In the data rows, the value 500 means zero.
Here are some points:
np.array([746., 493., 561., 296., 469., 546., 570., 459., 445., 509., 638., 582., 537., 420., 244.,
          702., 319., 465., 662., 534., 470., 744., 508.])
np.array([705., 308., 651., 311., 448., 599., 552., 452., 528., 657., 637., 534., 540., 372., 247.,
          713., 259., 363., 678., 536., 482., 824., 553.])
np.array([473., 524., 448., 431., 552., 578., 571., 459., 518., 607., 564., 441., 514., 417., 382.,
          520., 528., 436., 534., 465., 510., 594., 415.])
np.array([383., 616., 505., 626., 493., 493., 453., 484., 520., 417., 423., 575., 444., 484., 598.,
          382., 552., 625., 394., 502., 594., 377., 419.])
np.array([669., 502., 641., 364., 605., 483., 460., 426., 571., 599., 813., 610., 459., 234., 208.,
          809., 192., 240., 659., 645., 703., 999., 467.])
np.array([731., 221., 541., 136., 544., 605., 592., 539., 561., 694., 937., 594., 495., 225., 120.,
          861., 49., 218., 624., 566., 514., 999., 434.])
np.array([671., 227., 512., 280., 494., 564., 621., 495., 550., 634., 729., 526., 578., 413., 281.,
          766., 225., 278., 578., 534., 574., 911., 552.])
np.array([295., 674., 487., 722., 461., 451., 399., 471., 427., 291., 179., 496., 532., 736., 827.,
          238., 824., 788., 332., 324., 491., 0., 527.])
np.array([316., 528., 538., 683., 456., 400., 429., 234., 524., 264., 330., 592., 453., 610., 750.,
          437., 650., 552., 463., 510., 581., 161., 576.])
np.array([575., 442., 519., 322., 517., 460., 577., 582., 509., 510., 587., 481., 498., 371., 501.,
          575., 414., 439., 558., 568., 457., 636., 501.])
np.array([719., 364., 596., 243., 596., 542., 452., 506., 541., 732., 808., 551., 577., 215., 97.,
          746., 153., 278., 655., 647., 575., 999., 390.])
np.array([307., 622., 546., 767., 406., 463., 438., 431., 468., 340., 269., 547., 551., 576., 708.,
          323., 665., 621., 425., 422., 459., 1., 449.])
np.array([761., 501., 543., 321., 466., 645., 538., 577., 470., 673., 685., 522., 560., 462., 165.,
          701., 222., 367., 535., 542., 584., 846., 503.])
np.array([582., 509., 400., 367., 586., 538., 614., 472., 505., 413., 686., 401., 533., 502., 508.,
          466., 454., 451., 520., 444., 441., 615., 490.])
np.array([138., 695., 485., 788., 440., 455., 406., 425., 501., 258., 169., 465., 358., 598., 906.,
          157., 827., 712., 357., 468., 511., 0., 499.])
np.array([718., 497., 596., 296., 379., 549., 516., 586., 495., 566., 729., 480., 432., 323., 277.,
          687., 144., 396., 601., 562., 618., 896., 454.])
np.array([678., 319., 528., 322., 557., 558., 528., 535., 516., 624., 720., 428., 567., 321., 299.,
          625., 364., 382., 712., 486., 422., 826., 489.])
np.array([256., 633., 309., 750., 500., 475., 534., 441., 424., 371., 216., 416., 495., 746., 786.,
          205., 885., 753., 309., 392., 387., 0., 505.])
np.array([457., 563., 537., 589., 579., 472., 413., 540., 534., 697., 440., 593., 470., 391., 332.,
          576., 586., 414., 502., 609., 417., 584., 457.])
np.array([530., 647., 575., 575., 327., 489., 478., 383., 428., 364., 401., 497., 318., 463., 573.,
          397., 500., 547., 585., 417., 545., 352., 507.])
np.array([408., 579., 484., 670., 578., 439., 449., 566., 530., 445., 415., 544., 575., 518., 567.,
          394., 637., 644., 397., 526., 425., 275., 399.])
np.array([204., 627., 451., 818., 434., 443., 460., 515., 433., 312., 131., 512., 454., 650., 869.,
          210., 911., 709., 433., 206., 406., 0., 539.])
np.array([449., 632., 506., 638., 489., 479., 500., 411., 504., 368., 348., 521., 544., 637., 646.,
          372., 688., 720., 493., 444., 470., 161., 478.])
np.array([544., 472., 540., 545., 438., 524., 511., 390., 457., 518., 507., 483., 484., 460., 438.,
          547., 459., 457., 514., 468., 523., 585., 479.])
np.array([819., 263., 601., 70., 594., 557., 560., 566., 539., 731., 931., 476., 538., 255., 112.,
          813., 73., 190., 789., 579., 545., 999., 589.])
np.array([391., 555., 500., 718., 424., 560., 480., 482., 422., 364., 298., 488., 526., 661., 729.,
          344., 681., 736., 502., 300., 529., 0., 536.])
np.array([257., 779., 412., 828., 418., 527., 570., 273., 436., 275., 204., 487., 490., 821., 752.,
          241., 918., 755., 305., 383., 439., 0., 509.])
np.array([309., 681., 372., 713., 438., 417., 514., 430., 416., 283., 269., 559., 454., 742., 864.,
          289., 919., 692., 261., 375., 377., 40., 599.])
np.array([291., 548., 496., 719., 489., 374., 400., 336., 525., 221., 139., 483., 537., 730., 851.,
          167., 819., 800., 398., 442., 451., 0., 537.])
np.array([817., 375., 647., 98., 519., 562., 525., 465., 493., 612., 880., 596., 487., 313., 183.,
          856., 85., 272., 712., 615., 653., 999., 525.])
np.array([815., 389., 540., 207., 484., 620., 592., 685., 480., 751., 832., 413., 551., 282., 142.,
          750., 126., 238., 645., 546., 560., 999., 454.])
np.array([439., 670., 484., 587., 432., 516., 450., 397., 424., 350., 420., 479., 438., 588., 668.,
          411., 551., 602., 519., 311., 594., 276., 482.])
np.array([736., 464., 526., 271., 513., 548., 504., 508., 505., 657., 804., 502., 420., 381., 281.,
          734., 284., 272., 655., 581., 569., 960., 583.])
np.array([234., 600., 420., 697., 553., 377., 479., 469., 498., 292., 285., 521., 568., 767., 782.,
          319., 786., 748., 339., 506., 494., 70., 533.])
np.array([426., 482., 500., 511., 597., 418., 445., 414., 521., 483., 417., 394., 482., 515., 628.,
          399., 651., 546., 586., 451., 404., 396., 528.])
np.array([716., 322., 536., 188., 494., 521., 608., 613., 502., 560., 721., 415., 519., 404., 437.,
          658., 228., 359., 649., 569., 507., 838., 626.])
np.array([216., 527., 386., 828., 486., 506., 458., 444., 525., 351., 196., 450., 553., 771., 853.,
          188., 884., 722., 253., 394., 449., 0., 535.])
np.array([308., 614., 492., 646., 486., 444., 544., 459., 547., 375., 327., 537., 431., 538., 750.,
          314., 709., 613., 288., 514., 452., 135., 445.])
np.array([602., 347., 463., 422., 580., 567., 477., 501., 473., 569., 621., 474., 562., 566., 398.,
          610., 372., 467., 518., 371., 597., 624., 508.])
np.array([754., 446., 518., 255., 558., 522., 479., 556., 506., 766., 706., 403., 457., 362., 108.,
          726., 337., 307., 741., 682., 523., 999., 538.])
np.array([690., 404., 520., 331., 462., 526., 566., 548., 509., 587., 557., 404., 496., 419., 379.,
          565., 421., 523., 584., 562., 412., 668., 484.])
np.array([598., 465., 508., 436., 468., 519., 485., 505., 475., 668., 599., 514., 438., 354., 394.,
          537., 340., 412., 539., 465., 502., 722., 455.])
np.array([499., 535., 530., 501., 512., 534., 496., 521., 556., 546., 599., 386., 514., 406., 444.,
          476., 372., 409., 611., 462., 516., 524., 453.])
np.array([599., 224., 595., 353., 443., 570., 459., 393., 605., 685., 665., 472., 481., 392., 229.,
          724., 296., 216., 668., 677., 553., 837., 533.])
np.array([189., 768., 355., 870., 435., 487., 547., 492., 447., 273., 163., 388., 403., 678., 887.,
          114., 893., 775., 211., 408., 415., 0., 487.])
np.array([365., 461., 468., 679., 534., 388., 545., 364., 536., 409., 191., 495., 471., 601., 637.,
          266., 811., 735., 373., 505., 324., 136., 510.])
np.array([614., 469., 549., 261., 575., 454., 598., 659., 533., 641., 616., 568., 568., 358., 366.,
          543., 351., 452., 619., 619., 344., 753., 466.])
np.array([165., 666., 541., 777., 422., 355., 475., 440., 516., 226., 14., 529., 438., 765., 907.,
          202., 872., 758., 394., 493., 429., 0., 559.])
np.array([650., 326., 525., 326., 573., 552., 453., 467., 548., 729., 746., 541., 533., 413., 143.,
          791., 215., 209., 702., 721., 594., 999., 569.])
np.array([562., 592., 505., 463., 568., 495., 547., 562., 471., 480., 432., 379., 408., 482., 505.,
          377., 540., 579., 493., 592., 458., 531., 510.])
np.array([604., 563., 665., 404., 562., 489., 469., 441., 561., 610., 742., 606., 466., 273., 236.,
          700., 314., 291., 664., 601., 654., 852., 482.])
np.array([664., 536., 446., 339., 588., 548., 504., 722., 426., 592., 683., 345., 589., 461., 353.,
          574., 299., 507., 659., 430., 500., 712., 524.])
np.array([567., 346., 580., 416., 494., 501., 475., 402., 572., 494., 503., 506., 542., 547., 408.,
          564., 426., 565., 549., 543., 507., 553., 483.])
np.array([730., 333., 685., 220., 397., 559., 570., 478., 596., 656., 715., 463., 400., 278., 246.,
          730., 66., 267., 755., 513., 627., 927., 519.])
np.array([324., 508., 454., 687., 474., 465., 452., 554., 488., 421., 329., 491., 549., 608., 690.,
          315., 705., 635., 386., 458., 478., 82., 559.])
np.array([637., 278., 639., 325., 496., 499., 421., 560., 563., 665., 712., 483., 538., 278., 289.,
          659., 186., 347., 622., 528., 574., 805., 421.])
np.array([815., 485., 424., 250., 621., 646., 573., 491., 472., 719., 931., 373., 485., 363., 1.,
          725., 152., 261., 622., 508., 612., 999., 429.])
np.array([597., 440., 527., 327., 407., 554., 519., 513., 544., 541., 543., 378., 547., 482., 288.,
          525., 259., 513., 506., 652., 517., 759., 489.])
np.array([408., 711., 423., 713., 415., 532., 465., 531., 412., 276., 321., 563., 538., 704., 724.,
          414., 742., 677., 429., 327., 482., 95., 495.])
np.array([543., 544., 463., 453., 507., 456., 592., 459., 510., 425., 548., 586., 500., 495., 551.,
          545., 478., 534., 477., 490., 462., 518., 543.])
np.array([626., 360., 524., 246., 482., 535., 657., 601., 516., 698., 725., 522., 485., 369., 310.,
          765., 219., 204., 588., 644., 584., 999., 605.])
np.array([316., 502., 465., 669., 482., 476., 589., 566., 509., 276., 433., 625., 648., 615., 684.,
          389., 546., 626., 317., 420., 533., 85., 454.])
np.array([268., 644., 362., 822., 410., 507., 446., 432., 489., 442., 162., 449., 444., 683., 694.,
          225., 870., 668., 300., 513., 453., 96., 562.])
np.array([607., 286., 623., 154., 462., 480., 545., 670., 518., 578., 734., 536., 522., 304., 410.,
          667., 127., 365., 598., 655., 562., 967., 590.])
np.array([670., 299., 582., 196., 552., 570., 498., 639., 543., 634., 818., 437., 526., 294., 301.,
          733., 78., 218., 604., 566., 607., 999., 485.])
np.array([299., 582., 365., 667., 472., 460., 541., 445., 379., 294., 253., 570., 475., 764., 808.,
          328., 836., 709., 311., 449., 420., 41., 625.])
np.array([206., 648., 475., 795., 489., 318., 357., 405., 442., 328., 126., 477., 390., 647., 832.,
          182., 930., 783., 403., 483., 423., 0., 515.])
40 more points follow, each with its number after it:
np.array([736., 416., 576., 303., 537., 548., 536., 565., 485., 663., 766., 473., 496., 343., 246.,
          637., 183., 422., 520., 633., 574., 936., 438.]) 0
np.array([418., 577., 597., 573., 486., 499., 375., 567., 461., 556., 292., 479., 441., 497., 641.,
          426., 575., 598., 521., 478., 554., 399., 491.]) 1
np.array([115., 695., 532., 773., 523., 344., 425., 474., 534., 194., 138., 490., 552., 690., 943.,
          192., 884., 788., 419., 411., 448., 0., 519.]) 2
np.array([701., 398., 570., 272., 707., 536., 547., 507., 556., 667., 796., 546., 592., 342., 157.,
          728., 223., 311., 646., 720., 597., 999., 450.]) 3
np.array([497., 515., 500., 558., 489., 539., 422., 566., 501., 720., 491., 501., 390., 415., 416.,
          546., 462., 400., 546., 580., 553., 718., 444.]) 4
np.array([223., 547., 466., 721., 588., 320., 434., 327., 500., 225., 125., 464., 477., 753., 877.,
          224., 876., 827., 298., 563., 461., 0., 607.]) 5
np.array([782., 470., 614., 244., 511., 561., 612., 620., 535., 644., 781., 520., 521., 231., 159.,
          744., 226., 179., 726., 498., 504., 904., 495.]) 6
np.array([563., 544., 554., 445., 627., 433., 524., 491., 541., 559., 587., 542., 443., 408., 418.,
          562., 421., 459., 593., 602., 503., 662., 490.]) 7
np.array([542., 457., 613., 411., 517., 427., 518., 526., 598., 600., 571., 648., 434., 312., 393.,
          641., 409., 313., 544., 622., 468., 808., 523.]) 8
np.array([297., 656., 492., 787., 245., 529., 485., 447., 413., 264., 154., 391., 268., 686., 912.,
          241., 785., 677., 376., 302., 552., 25., 613.]) 9
np.array([452., 642., 469., 606., 542., 475., 408., 629., 472., 469., 429., 380., 577., 524., 603.,
          379., 588., 618., 566., 373., 455., 311., 499.]) 10
np.array([785., 499., 596., 272., 422., 554., 443., 523., 446., 539., 791., 535., 504., 424., 306.,
          763., 133., 377., 656., 501., 652., 922., 503.]) 11
np.array([711., 362., 529., 295., 440., 596., 543., 572., 537., 656., 762., 416., 501., 443., 199.,
          701., 214., 407., 567., 617., 625., 847., 513.]) 12
np.array([494., 443., 442., 570., 557., 510., 425., 453., 453., 493., 544., 467., 594., 628., 538.,
          518., 521., 559., 413., 409., 581., 425., 510.]) 13
np.array([466., 362., 476., 561., 446., 415., 473., 359., 522., 548., 235., 559., 468., 561., 517.,
          423., 655., 617., 464., 541., 310., 345., 572.]) 14
np.array([793., 427., 546., 217., 532., 567., 499., 538., 486., 772., 770., 439., 430., 337., 90.,
          774., 162., 290., 663., 570., 519., 999., 491.]) 15
np.array([446., 606., 439., 648., 583., 443., 567., 444., 499., 425., 381., 562., 503., 507., 519.,
          396., 691., 572., 444., 533., 358., 251., 467.]) 16
np.array([700., 402., 557., 238., 645., 474., 501., 505., 554., 613., 736., 463., 573., 447., 152.,
          684., 222., 407., 626., 715., 529., 955., 483.]) 17
np.array([260., 625., 479., 679., 544., 403., 499., 378., 516., 432., 234., 602., 399., 528., 766.,
          293., 858., 574., 392., 507., 372., 149., 566.]) 18
np.array([457., 603., 375., 556., 529., 506., 616., 445., 506., 293., 493., 386., 503., 630., 658.,
          364., 607., 582., 438., 434., 458., 294., 535.]) 19
np.array([556., 558., 652., 350., 640., 440., 464., 603., 531., 534., 581., 556., 528., 384., 401.,
          604., 372., 492., 692., 619., 474., 637., 541.]) 20
np.array([426., 362., 486., 622., 456., 504., 427., 464., 577., 482., 389., 481., 668., 608., 524.,
          406., 601., 579., 484., 492., 576., 214., 465.]) 21
np.array([508., 449., 423., 451., 577., 549., 521., 604., 496., 610., 665., 487., 513., 439., 351.,
          615., 426., 296., 507., 542., 450., 723., 479.]) 22
np.array([695., 350., 562., 268., 537., 565., 457., 634., 515., 685., 759., 469., 568., 397., 292.,
          807., 135., 344., 657., 596., 609., 961., 524.]) 23
np.array([378., 534., 410., 554., 497., 533., 583., 404., 483., 275., 488., 420., 441., 592., 670.,
          379., 574., 565., 415., 371., 505., 279., 478.]) 24
np.array([200., 657., 445., 775., 563., 386., 413., 455., 546., 364., 23., 481., 468., 679., 823.,
          161., 999., 775., 373., 479., 292., 0., 525.]) 25
np.array([510., 552., 582., 394., 582., 547., 495., 532., 543., 502., 677., 519., 508., 406., 414.,
          642., 353., 275., 608., 507., 676., 808., 563.]) 26
np.array([515., 371., 601., 451., 520., 508., 519., 536., 564., 554., 525., 512., 572., 485., 414.,
          588., 397., 447., 577., 638., 562., 587., 525.]) 27
np.array([820., 437., 618., 173., 450., 600., 495., 500., 492., 643., 899., 524., 482., 363., 144.,
          848., 0., 277., 730., 554., 711., 999., 500.]) 28
np.array([505., 500., 475., 481., 679., 503., 471., 623., 567., 596., 629., 418., 522., 387., 462.,
          540., 484., 399., 604., 513., 560., 657., 463.]) 29
np.array([287., 619., 363., 814., 570., 473., 530., 423., 497., 442., 231., 434., 496., 581., 703.,
          249., 914., 600., 309., 345., 373., 9., 466.]) 30
np.array([551., 423., 496., 510., 362., 536., 575., 574., 498., 606., 507., 644., 452., 467., 457.,
          583., 464., 424., 470., 506., 453., 556., 479.]) 31
np.array([738., 382., 563., 108., 585., 533., 562., 483., 558., 690., 846., 521., 457., 291., 190.,
          812., 177., 140., 653., 656., 542., 999., 572.]) 32
np.array([692., 578., 535., 332., 457., 502., 491., 450., 484., 515., 685., 484., 449., 447., 382.,
          651., 310., 428., 657., 473., 570., 708., 483.]) 33
np.array([616., 445., 602., 410., 330., 540., 510., 589., 412., 628., 613., 590., 442., 460., 449.,
          641., 272., 361., 452., 505., 595., 769., 490.]) 34
np.array([224., 604., 445., 751., 473., 441., 373., 508., 501., 409., 291., 500., 519., 617., 762.,
          238., 709., 672., 284., 420., 540., 122., 470.]) 35
np.array([749., 312., 483., 206., 635., 536., 560., 549., 555., 649., 804., 443., 555., 296., 202.,
          681., 266., 283., 684., 525., 437., 999., 456.]) 36
np.array([777., 499., 564., 61., 704., 505., 523., 576., 530., 671., 791., 411., 475., 311., 241.,
          655., 281., 340., 745., 604., 486., 999., 581.]) 37
np.array([341., 567., 449., 716., 397., 437., 375., 421., 433., 319., 197., 568., 465., 735., 813.,
          308., 709., 722., 359., 426., 535., 59., 558.]) 38
np.array([448., 554., 484., 502., 514., 462., 486., 511., 519., 441., 552., 384., 405., 470., 560.,
          387., 499., 515., 588., 424., 497., 419., 495.]) 39
Which three of these numbered points are nearest to each point below, ignoring the direction in which the first points spread most? Their numbers follow each, nearest first.
np.array([430., 576., 459., 671., 390., 443., 496., 509., 395., 435., 338., 652., 436., 573., 733.,
          404., 550., 649., 283., 440., 512., 270., 542.]) > 34 38 31
np.array([545., 513., 477., 444., 413., 525., 578., 542., 449., 503., 603., 566., 489., 404., 508.,
          490., 500., 392., 491., 327., 439., 496., 506.]) > 6 31 24
np.array([636., 399., 535., 315., 567., 565., 586., 595., 583., 660., 792., 555., 552., 290., 211.,
          706., 281., 239., 594., 608., 486., 939., 416.]) > 22 16 36
np.array([199., 570., 399., 884., 425., 409., 438., 303., 492., 407., 44., 493., 412., 697., 798.,
          243., 999., 714., 358., 449., 423., 0., 561.]) > 14 18 4
np.array([249., 557., 445., 763., 525., 404., 467., 350., 525., 479., 201., 396., 483., 607., 584.,
          295., 842., 576., 412., 439., 401., 56., 479.]) > 30 25 16
np.array([351., 628., 477., 803., 526., 468., 373., 592., 410., 544., 258., 509., 538., 607., 651.,
          286., 749., 760., 352., 358., 427., 112., 414.]) > 10 15 35
np.array([312., 741., 448., 778., 536., 450., 449., 337., 430., 292., 263., 532., 379., 644., 773.,
          205., 858., 738., 338., 428., 460., 69., 447.]) > 7 15 0
np.array([487., 500., 419., 565., 401., 514., 542., 474., 433., 462., 313., 439., 442., 668., 636.,
          412., 599., 643., 406., 516., 490., 351., 513.]) > 12 15 38
np.array([504., 584., 530., 486., 479., 505., 388., 581., 403., 471., 568., 593., 505., 513., 465.,
          702., 408., 438., 553., 499., 618., 607., 568.]) > 11 23 28
np.array([603., 610., 549., 480., 507., 458., 468., 439., 457., 460., 533., 586., 460., 528., 414.,
          593., 479., 521., 633., 501., 429., 504., 514.]) > 33 7 15
np.array([521., 569., 492., 568., 458., 515., 550., 570., 462., 563., 447., 670., 529., 558., 549.,
          524., 555., 534., 468., 427., 375., 367., 464.]) > 31 6 16
np.array([381., 699., 411., 670., 606., 410., 592., 411., 501., 341., 284., 514., 492., 472., 690.,
          266., 849., 738., 455., 419., 273., 76., 402.]) > 16 36 7
np.array([563., 274., 638., 306., 574., 468., 545., 468., 654., 595., 754., 633., 487., 222., 284.,
          690., 184., 212., 650., 545., 557., 893., 480.]) > 8 18 2
np.array([736., 426., 553., 335., 558., 592., 574., 470., 531., 643., 719., 597., 502., 353., 170.,
          717., 290., 318., 633., 602., 517., 916., 473.]) > 16 7 3
np.array([426., 438., 440., 601., 530., 508., 380., 445., 425., 442., 454., 455., 654., 626., 649.,
          492., 630., 601., 466., 364., 570., 297., 483.]) > 13 23 21
np.array([436., 603., 531., 526., 565., 490., 518., 492., 504., 409., 493., 482., 527., 526., 603.,
          493., 554., 423., 537., 480., 613., 474., 560.]) > 26 2 32
np.array([310., 500., 452., 536., 603., 528., 571., 557., 552., 375., 487., 499., 657., 576., 614.,
          473., 663., 476., 423., 463., 454., 214., 488.]) > 22 27 36
np.array([508., 327., 664., 385., 566., 462., 509., 460., 583., 561., 717., 664., 482., 272., 383.,
          652., 305., 250., 530., 508., 581., 731., 445.]) > 8 18 35
np.array([662., 380., 557., 170., 549., 526., 535., 476., 565., 678., 790., 564., 458., 362., 243.,
          735., 231., 227., 589., 617., 524., 999., 531.]) > 32 18 7
np.array([775., 385., 471., 263., 416., 614., 616., 510., 430., 658., 866., 615., 479., 412., 212.,
          795., 117., 282., 396., 568., 573., 999., 461.]) > 34 31 0
np.array([423., 724., 464., 650., 459., 474., 387., 384., 418., 257., 336., 511., 472., 633., 682.,
          369., 693., 699., 417., 350., 544., 141., 462.]) > 33 28 11
np.array([295., 667., 490., 848., 446., 437., 499., 393., 497., 369., 209., 551., 544., 644., 657.,
          320., 913., 651., 447., 421., 378., 0., 436.]) > 16 6 30
np.array([239., 549., 449., 753., 490., 447., 494., 419., 512., 416., 236., 512., 359., 537., 725.,
          255., 826., 603., 307., 561., 387., 173., 469.]) > 18 8 4
np.array([727., 371., 655., 306., 550., 542., 458., 435., 555., 641., 767., 563., 404., 224., 147.,
          710., 161., 247., 645., 576., 599., 985., 459.]) > 7 8 35
np.array([348., 681., 404., 623., 469., 489., 544., 448., 466., 249., 322., 356., 449., 680., 765.,
          287., 760., 646., 440., 357., 450., 120., 581.]) > 19 24 39
np.array([579., 471., 590., 372., 569., 479., 457., 470., 531., 645., 688., 515., 483., 385., 277.,
          658., 311., 361., 615., 681., 530., 882., 449.]) > 7 3 17
np.array([280., 548., 397., 843., 408., 451., 369., 560., 421., 405., 112., 465., 598., 807., 826.,
          222., 902., 813., 341., 333., 404., 0., 529.]) > 23 13 12
np.array([540., 402., 570., 312., 535., 535., 480., 528., 486., 571., 725., 484., 432., 334., 425.,
          670., 259., 233., 584., 572., 663., 968., 555.]) > 26 35 32
np.array([663., 393., 597., 296., 543., 599., 450., 448., 529., 576., 793., 469., 527., 458., 243.,
          780., 207., 177., 690., 665., 715., 979., 583.]) > 26 38 23
np.array([772., 421., 455., 215., 449., 655., 617., 552., 513., 680., 710., 351., 602., 376., 206.,
          593., 377., 430., 630., 415., 334., 867., 469.]) > 36 15 19
np.array([417., 595., 542., 591., 234., 566., 443., 376., 408., 354., 364., 412., 325., 623., 705.,
          411., 532., 557., 536., 368., 623., 327., 587.]) > 9 28 11
np.array([305., 353., 449., 708., 449., 508., 375., 448., 594., 402., 235., 433., 586., 667., 640.,
          344., 654., 662., 403., 509., 553., 73., 441.]) > 21 27 12
np.array([285., 635., 451., 743., 545., 479., 439., 508., 491., 351., 376., 555., 538., 515., 719.,
          328., 667., 680., 353., 418., 542., 141., 421.]) > 35 0 29
np.array([454., 360., 470., 548., 587., 545., 432., 428., 443., 422., 513., 476., 562., 639., 592.,
          512., 545., 575., 465., 390., 570., 405., 456.]) > 13 23 38
np.array([543., 516., 539., 539., 546., 480., 453., 548., 546., 715., 521., 619., 447., 387., 304.,
          605., 426., 340., 530., 580., 469., 772., 397.]) > 4 8 7
np.array([411., 611., 499., 595., 625., 445., 482., 417., 576., 454., 478., 506., 512., 521., 537.,
          462., 609., 530., 441., 627., 531., 397., 490.]) > 3 7 17
np.array([338., 531., 523., 627., 541., 415., 383., 459., 556., 432., 299., 487., 529., 607., 624.,
          397., 629., 611., 487., 576., 506., 279., 564.]) > 27 23 2
np.array([559., 441., 444., 365., 569., 529., 486., 505., 493., 547., 673., 579., 537., 546., 439.,
          627., 392., 380., 509., 680., 543., 770., 525.]) > 3 32 23
np.array([407., 571., 508., 517., 588., 528., 524., 516., 485., 460., 545., 469., 432., 505., 486.,
          565., 493., 372., 552., 534., 572., 565., 566.]) > 26 32 7
np.array([554., 474., 573., 453., 520., 570., 546., 451., 579., 622., 610., 443., 429., 431., 258.,
          595., 358., 312., 604., 666., 637., 812., 426.]) > 4 7 3
np.array([414., 637., 432., 635., 494., 466., 481., 473., 428., 441., 327., 458., 402., 586., 676.,
          334., 772., 610., 420., 467., 401., 236., 474.]) > 15 7 36
np.array([224., 614., 386., 825., 421., 420., 498., 473., 466., 376., 136., 691., 468., 634., 760.,
          303., 936., 720., 168., 411., 267., 0., 490.]) > 31 8 16
np.array([408., 552., 405., 623., 617., 506., 432., 602., 432., 545., 554., 492., 558., 513., 612.,
          432., 587., 528., 428., 375., 521., 491., 480.]) > 29 22 35
np.array([588., 516., 558., 458., 514., 470., 414., 384., 593., 530., 566., 508., 454., 410., 382.,
          507., 371., 431., 584., 545., 620., 709., 393.]) > 7 33 35
np.array([758., 202., 628., 123., 613., 507., 537., 434., 617., 632., 760., 533., 568., 383., 142.,
          790., 112., 327., 685., 811., 598., 999., 584.]) > 5 27 17
np.array([753., 446., 632., 290., 516., 546., 499., 629., 509., 675., 705., 409., 473., 323., 262.,
          581., 263., 361., 774., 493., 537., 861., 477.]) > 10 39 1
np.array([658., 415., 602., 324., 435., 564., 376., 560., 433., 618., 603., 599., 499., 456., 372.,
          655., 203., 447., 587., 516., 623., 836., 573.]) > 38 23 11
np.array([563., 557., 508., 441., 442., 484., 503., 656., 466., 555., 456., 455., 426., 419., 516.,
          522., 373., 498., 536., 491., 469., 571., 518.]) > 1 15 23
np.array([246., 691., 414., 785., 514., 408., 536., 466., 448., 313., 246., 566., 438., 639., 849.,
          243., 913., 659., 344., 411., 318., 0., 509.]) > 16 32 22
np.array([243., 614., 407., 836., 485., 491., 446., 413., 525., 414., 231., 488., 483., 614., 722.,
          276., 902., 692., 316., 390., 482., 0., 463.]) > 30 35 22
np.array([392., 420., 407., 640., 486., 517., 431., 399., 539., 367., 358., 353., 456., 538., 719.,
          265., 710., 638., 566., 341., 492., 176., 512.]) > 39 36 24
np.array([582., 435., 613., 372., 541., 463., 542., 534., 575., 563., 675., 573., 486., 294., 354.,
          601., 236., 374., 590., 553., 571., 744., 452.]) > 7 35 2
np.array([724., 502., 565., 359., 468., 519., 519., 391., 475., 519., 614., 515., 495., 447., 283.,
          706., 370., 454., 675., 524., 420., 717., 568.]) > 33 15 16
np.array([584., 413., 572., 384., 586., 447., 519., 526., 587., 524., 596., 586., 619., 488., 364.,
          666., 352., 436., 553., 597., 499., 559., 537.]) > 27 3 17
np.array([498., 599., 497., 487., 447., 555., 586., 465., 451., 471., 434., 473., 409., 509., 576.,
          460., 436., 594., 371., 610., 598., 515., 455.]) > 0 12 34
np.array([508., 505., 442., 433., 515., 476., 446., 389., 442., 477., 566., 548., 428., 449., 547.,
          585., 445., 401., 508., 568., 562., 669., 569.]) > 32 38 26
np.array([522., 288., 579., 354., 550., 430., 475., 416., 643., 423., 539., 449., 551., 523., 461.,
          531., 397., 506., 560., 677., 521., 555., 508.]) > 5 27 17
np.array([528., 541., 546., 533., 416., 506., 468., 595., 462., 546., 383., 486., 471., 518., 468.,
          480., 428., 581., 534., 526., 479., 462., 458.]) > 1 15 0
np.array([347., 695., 398., 737., 516., 432., 419., 418., 465., 457., 231., 471., 362., 627., 691.,
          289., 811., 700., 450., 415., 435., 187., 554.]) > 15 7 4
np.array([665., 381., 652., 205., 584., 487., 527., 557., 584., 564., 737., 540., 504., 228., 333.,
          659., 212., 354., 620., 601., 509., 919., 422.]) > 2 7 20
np.array([211., 624., 420., 753., 463., 467., 484., 486., 479., 326., 197., 452., 457., 620., 842.,
          166., 881., 670., 420., 292., 432., 0., 469.]) > 39 6 36
np.array([679., 478., 607., 347., 423., 521., 501., 619., 461., 763., 632., 582., 472., 369., 235.,
          726., 274., 312., 724., 652., 548., 940., 536.]) > 4 1 15
np.array([230., 633., 467., 827., 567., 447., 539., 415., 533., 291., 296., 630., 540., 588., 729.,
          283., 842., 698., 256., 500., 425., 0., 442.]) > 16 3 7
np.array([758., 335., 587., 247., 324., 552., 583., 640., 497., 725., 754., 571., 469., 287., 253.,
          759., 194., 238., 565., 534., 506., 959., 460.]) > 31 34 6
np.array([677., 352., 528., 254., 342., 570., 646., 527., 556., 606., 751., 569., 492., 335., 304.,
          773., 189., 239., 520., 563., 471., 874., 546.]) > 31 34 32
np.array([894., 279., 581., 203., 478., 612., 586., 687., 469., 735., 815., 515., 647., 367., 52.,
          848., 72., 292., 618., 607., 564., 999., 457.]) > 12 23 0
np.array([539., 491., 603., 433., 482., 497., 501., 572., 544., 584., 567., 580., 486., 322., 465.,
          557., 462., 423., 574., 444., 376., 594., 458.]) > 6 8 18
np.array([160., 815., 412., 944., 424., 497., 438., 343., 399., 193., 215., 533., 395., 719., 962.,
          317., 971., 726., 351., 278., 536., 0., 579.]) > 26 33 11
